X =
[[119 146 127 120 133 141 140 114 120 125 135 111 143]
 [127 123 133 121 125 126 120 128 133 130 128 125 128]
 [128 142 129 128 130 139 117 124 134 128 133 120 134]
 [124 111 135 123 117 120 129 129 135 129 118 128 118]
 [121 127 121 132 131 123 128 130 127 129 127 129 131]
 [126 132 129 129 122 120 124 130 134 118 128 124 123]
 [128 134 117 132 141 130 125 116 126 125 121 121 121]
 [130 112 129 137 115 110 139 132 141 122 107 145 116]
 [126 135 129 132 117 132 148 125 132 128 135 118 126]
 [137 121 128 140 127 136 120 130 127 134 130 112 134]
 [127 127 127 127 127 129 130 128 128 132 131 128 126]
 [126 119 125 125 110 135 130 137 133 127 124 126 139]
 [131 126 134 126 124 127 129 132 128 128 131 126 126]
 [118 118 130 130 130 134 140 119 136 134 127 126 125]
 [127 125 128 128 121 124 129 131 133 123 126 127 125]
 [130 129 134 134 137 126 129 123 122 123 132 130 121]]
Indices start at 1.
(1, 1) => 119
(9, 9) => 132
(1, 9) => 120
(12, 10) => 127
(10, 5) => 127
(3, 12) => 120
(3, 5) => 130
(15, 1) => 127
(7, 11) => 121
(5, 2) => 127
(14, 13) => 125
(4, 10) => 129
(3, 1) => 128
(2, 2) => 123
(9, 6) => 132
(14, 1) => 118
(4, 4) => 123
(10, 12) => 112
(7, 7) => 125
(10, 2) => 121
(3, 11) => 133
(7, 12) => 121
(6, 8) => 130
(5, 8) => 130
(4, 13) => 118
(13, 10) => 128
(9, 13) => 126
(5, 5) => 131
(6, 3) => 129
(9, 8) => 125
(16, 13) => 121
(14, 8) => 119
(11, 3) => 127
(5, 6) => 123
(1, 12) => 111
(12, 13) => 139

W =
[[132 115 141 131 140 139 140 129 140 120]
 [137 128 135 113 132 120 138 121 140 128]
 [119 124 111 128 120 120 129 132 142 136]
 [113 118 125 113 124 123 143 125 127 122]
 [122 109 123 136 124 133 132 122 134 123]
 [127 120 120 105 122 132 142 144 135 136]
 [124 143 132 113 122 132 125 133 129 127]
 [115 130 137 145 129 127 128 133 141 124]]
Rows and columns are counted from 1.
(1, 1) => 132
(2, 1) => 137
(7, 4) => 113
(8, 7) => 128
(7, 8) => 133
(8, 10) => 124
(2, 4) => 113
(6, 6) => 132
(3, 5) => 120
(6, 1) => 127
(8, 1) => 115
(3, 10) => 136
(8, 5) => 129
(4, 7) => 143
(7, 5) => 122
(6, 10) => 136
(6, 4) => 105
(3, 6) => 120
(7, 3) => 132
(6, 5) => 122
(6, 7) => 142
(2, 7) => 138
(1, 9) => 140
(8, 6) => 127

arr =
[[139 135 132 122 119 117 113 112 113 109 112 114 117 121 126 132]
 [126 139 143 150 148 146 140 132 122 117 112 110 110 116 121 126]]
Rows and columns are counted from 1.
(1, 1) => 139
(2, 13) => 110
(1, 5) => 119
(2, 12) => 110
(2, 4) => 150
(2, 3) => 143
(1, 16) => 132
(1, 2) => 135
(1, 11) => 112

x =
[[141 123 112 122 129 129 151 140 152 128 123]
 [117 117 136 131 137 129 124 113 124 127 119]
 [136 146 131 135 126 132 123 138 125 134 134]
 [115 153 154 136 128 152 103 133 107 136 132]
 [129 118 118 117 119 118 134 129 131 121 132]
 [132 134 126 127 128 135 133 137 135 131 128]
 [137 135 120 128 117 113 123 134 122 126 141]
 [129 119 120 120 124 123 136 129 133 123 128]
 [118 124 138 131 138 140 127 120 128 130 118]]
Rows and columns are counted from 1.
(1, 1) -> 141
(3, 5) -> 126
(3, 3) -> 131
(2, 8) -> 113
(7, 1) -> 137
(1, 3) -> 112
(5, 5) -> 119
(6, 11) -> 128
(3, 2) -> 146
(8, 2) -> 119
(7, 11) -> 141
(7, 10) -> 126
(5, 3) -> 118
(6, 3) -> 126
(5, 4) -> 117
(3, 4) -> 135
(8, 6) -> 123
(1, 2) -> 123
(8, 10) -> 123
(1, 10) -> 128
(7, 4) -> 128
(8, 4) -> 120
(5, 11) -> 132
(4, 7) -> 103
(6, 9) -> 135
(9, 2) -> 124
(8, 1) -> 129
(4, 10) -> 136
(5, 6) -> 118
(8, 3) -> 120
(9, 7) -> 127
